T: rows in several groups, each row roughly a mix of its group's directions (one row in no group)
T (133 x 10)
[[-44   4   6 -41  20 -19   7   3  62 -38]
 [ 17  42  10  36  16 -50 -35  27 -30 -28]
 [-10  12  12   6  58  -7  12 -13  47  59]
 [-15 -45  61  -8  40  35  12  19   6  22]
 [  4 -14 -61  23 -32  -7  20 -45  41 -15]
 [-20 -44  47  32  26  18  11 -47  29  -3]
 [  5  11  40   4  39  13 -28  24  16 -69]
 [ 12 -19  61   2  12  65  13  -4  23 -24]
 [  7 -51 -32 -19  -4 -45   0 -47 -39   4]
 [ 18  20  10 -18  40  -9  29  51  57  18]
 [-48  12  58  34  38  31 -20   3  -2   7]
 [ -9  13  27 -10 -29  34  23  38  58 -39]
 [ 14  75   1  23  11  30 -27  33   6 -25]
 [ 23  57  22  54  18  -2 -32  20 -26 -11]
 [ 22  -4   4 -16   7  10  35  36  78  17]
 [-39  50 -52 -12  28  -4 -19   0  22  36]
 [ 45 -26  -9 -33  20 -44  -1   3  49 -34]
 [-34  27  10 -50  -8  36   3  -2  50 -39]
 [ 87  -5  -4  28   5  14   0  11 -29  16]
 [-19  63  -6  24 -22 -39  -9   3  43 -30]
 [-20 -66   8 -30 -17  -6  38 -26   7  39]
 [ -9  23  17 -48 -25  20 -14  21   6 -70]
 [ -3 -64  53  -7  26  33  17  11  26  -5]
 [-23 -23  16  35 -48   2  -2  -6 -48 -51]
 [ 26 -51  47   7  22 -11  30  11  47  22]
 [ -7  36  36 -25  11  20  19  12  72 -20]
 [ 59   6  19   3  47   2   9  30  46 -25]
 [ 38 -65  38  13  41  -3   8   5  28   2]
 [ 38 -23 -27 -44  38 -31 -30 -28   0 -33]
 [ -5   3  -4  13  11 -27 -37 -13 -82  23]
 [ 66  -8 -12  24 -34  -4  16  36 -43 -12]
 [ 41 -28   4  37 -12  50  41  20 -27 -24]
 [ 38 -36   5  26 -59 -16  10  26 -21 -37]
 [ 19 -31 -43 -33 -33 -29  11 -42  17 -37]
 [ -1 -32  27  -6   3  42  10 -27  30 -67]
 [-41  20  25  16  -8  53  -1 -17  -2  61]
 [ 49 -13 -38  24 -11  13  28  24 -54  26]
 [-28 -10 -55   0   3 -26 -22 -21 -54  36]
 [  0  51 -55  32 -40 -17   2 -10 -20  28]
 [-18  66 -19  22  12   9 -24   6 -15  57]
 [ 17 -46   6  35  12  44  -7  11 -62  -9]
 [-18 -19  20 -64 -11 -10  16  10  55 -30]
 [-41  29 -20   3 -55  44  -2  -7 -33 -28]
 [ -3 -69  14 -10 -25  16   7 -32 -48 -22]
 [ 39  44 -48  -2  -5 -33  10  34  39 -13]
 [-34 -17 -60 -31  16   8  -1 -12 -52  25]
 [  7  16  19 -13  57  10  11  19  47  55]
 [ 34  28  10   7 -49 -36 -24   6  20 -55]
 [-25 -11   2 -31 -42  35  11  -7  35 -62]
 [ 42 -52  22  39  46  -4  -3   8 -19  27]
 [ 31 -63  22 -14 -10  18 -16 -17 -46 -34]
 [ 53 -21  41  21  38  -4  14  41  18  28]
 [  3 -53  -3   4  -2   1   9 -58 -38  46]
 [-55   3  -7 -16 -19  38 -23 -32 -55  -8]
 [-33  34 -32 -14 -49  38  -2 -10  -7 -49]
 [-14  56 -13 -24  16 -41  10   7  59  15]
 [ 67  -4 -20 -47  22   7  16 -19  -8 -38]
 [ 51 -35  18  46  16 -19  -1  -9 -47  25]
 [ 35 -28 -29  23 -18 -67  30   8 -23  14]
 [  3 -24  21  57  33  41  -1  -1 -38  37]
 [-42   4  49  -6   0  18  -6   2  51 -52]
 [-23  45  -8  32 -20   0 -29 -14 -47 -51]
 [ 24  13 -15  36  -1  22  -5   5 -73  41]
 [-31  68 -31  -6 -32  23  -5  22  18 -29]
 [ 13  19 -10 -48  39 -16  10  25  66  -3]
 [-22  11  30  48  24  17  20  -1  13  68]
 [ 59 -23  54  13  41   3  29  -6 -12   9]
 [ 10 -76   6 -45 -17  -3  12 -31  -3 -22]
 [-24  49 -53   4  24  -1  -5  27  36  39]
 [-19 -19 -17   3 -87 -23  18  -7 -17  -6]
 [ 22  23  35  42  45  -6  14  29  25  46]
 [  6   4 -19  26  59  -4  -5  -1 -38  61]
 [ 30  56   7  50  26   0  -1  35  26 -26]
 [ 36  21 -35  -2 -11 -21  28  73  14  -7]
 [ -6  58   5 -30  44  27   1  10  53   0]
 [-52  40   1   7  33  44   8 -15  13  45]
 [ 41 -58  29 -21  36  26  20  15  31  -6]
 [ 64   7 -12  14  36 -35 -11  32 -24  33]
 [ 10  53 -32 -20  11 -48   1   0  54   6]
 [ 12 -37 -14   5 -56  -3  -2 -17 -61 -30]
 [ 12 -35  37 -15 -46 -61  10  23 -11  16]
 [  5  23   3  33 -29  14 -64  11 -43 -33]
 [  8 -24  38  56  23  31 -18 -51  -8   0]
 [ 31 -65 -32 -45  13 -23  13   4 -27   1]
 [-78  27   8  13 -10 -11 -26  -7  31  30]
 [-67  14 -29   1   4 -35  -5   1  -4  55]
 [-16  54 -47  -6  15 -51 -11  19   9  32]
 [-42  66 -18  -3  -8  50 -13  -6 -20 -13]
 [-56  54  -8 -36 -12   6 -20   6  38 -17]
 [ 11 -42  47  39   3  33   8   2 -43  35]
 [ 35 -38  35  -3 -23 -11 -16  36 -51 -33]
 [ 13   7  -8 -43 -29 -17  -3   1  46 -66]
 [ 14  59 -61  -9   3 -25 -34  -1  23  -7]
 [-52  47 -31 -47  22  24 -22  -5  13   0]
 [-15  43  20 -34  23  42   8  12  57 -22]
 [ -4   1  -8 -57   7  44  27 -13  49 -35]
 [ -5 -27   3  41  16  -1 -30 -19 -67  38]
 [ -2  36 -62  15 -36  14   1 -14 -52  12]
 [ -2  32 -20  31  -5 -11 -33 -37 -69  10]
 [ -9  45   3  34   5  14 -44 -18 -64   2]
 [ 42  -9  22  47  46  37  14  23  -2  33]
 [-10  29 -70  -5 -49 -25   1 -15 -27  -7]
 [ 39 -70   6 -33 -24  -5  21   3 -20 -28]
 [-14  47  22  24  50  21 -14   3 -21  52]
 [ -6   3  26 -27  45  31 -25  15 -18  65]
 [ -2   5  -1  13 -11  30 -19  22 -87 -10]
 [-50  -9   6  33 -24  15 -26 -56 -39  -2]
 [ 49 -47  16 -21  40 -30  13  37  22   0]
 [-10  19  11  -5  -7  -9  39  79   1  37]
 [ 39  22 -35  51 -35  -1 -17 -24 -39 -19]
 [-20  -3 -57  -4  -6 -55  14  16 -34  38]
 [ -6  49 -10  -9  49  -7  -3   2  66  20]
 [-23   1  39  40   2  22 -28 -42 -54 -17]
 [-28   1 -34 -41 -55  12   0   9  16 -52]
 [ 24 -64  40  16  45  25   9   4  22  -1]
 [ 39  49 -36 -28 -13 -20   1  25  31 -41]
 [-24  44  33  23  -4 -33 -12  18  48 -43]
 [-12  31  61  34 -24 -22   3  -2  23  48]
 [ 14   8 -11 -50  13   2  42 -10  68 -17]
 [ 28  -1  -2 -24 -40  11  17   4  56 -58]
 [  9   0 -47  -7 -53 -14 -21 -26 -46 -35]
 [ 23   5  22  -6  19  14  24  42  73  24]
 [-17  57 -52  17 -14 -10 -34 -42  -1  -3]
 [ 19 -57  47   3  31  -4  18   1  51  10]
 [ 15 -36  26 -30 -33  -5  17  -1  43 -59]
 [-12  63 -45 -23 -34  -5 -12 -10   6 -40]
 [ 36 -35   7 -31 -21 -48   6   7  45 -38]
 [ 16 -26   0  15  -2 -37  -3   7 -83  17]
 [-20 -62   2 -20  -8  -2  17 -65  19  16]
 [-29  21   8  -3 -33  61 -12   9 -39 -44]
 [ 22 -13  18  -8  35  52 -30  -8 -35 -52]
 [-24  50  52  45   8  26 -20 -10  22  21]
 [ 12  16 -19 -50 -27 -56  -2   4  40 -32]]
which group is each row in? (one row of each group first)
[  2 -51 -18 -29  10 -10 -14 -65 -38  -5] | <113>
[ 59 -33 -10 -38  -3 -21  32  27  27 -30] | <68>
[ 33 -61   1  36  -2  -6   0  11 -59  10] | <89>
[ 19 -43 -21  34 -16  -9 -18 -11 -72  10] | <134>

[-16 -65  22  -4 -37   6   4 -21 -40 -37] | <68>
[-51  -5 -42 -26 -21 -32 -23 -29 -42   7] | <134>
[ 56 -17 -29  29  -2 -26  25   6 -27  52] | <113>
[ 56   8  26  18  11 -13  44  44  37   0] | <134>
[ 19  51 -30   3  27 -15  15  12  53  43] | <68>
[ 21  -2 -58 -46 -44 -23 -10  -7 -29 -22] | <68>
[-39  44  18  42 -26   4 -53  19  17  -1] | <134>
[43 38 -3 48 16 -3 29 35 23 37] | <68>
[ 22 -72  43  -5  16  26   7 -19 -20  23] | <68>
[-21  22 -14  29 -15  -8 -29 -67 -47   2] | <113>
[-46   3  39 -37  15  30 -20  -9  45 -34] | <113>
[-50  73 -24 -11 -10   4   1 -15  10  29] | <89>
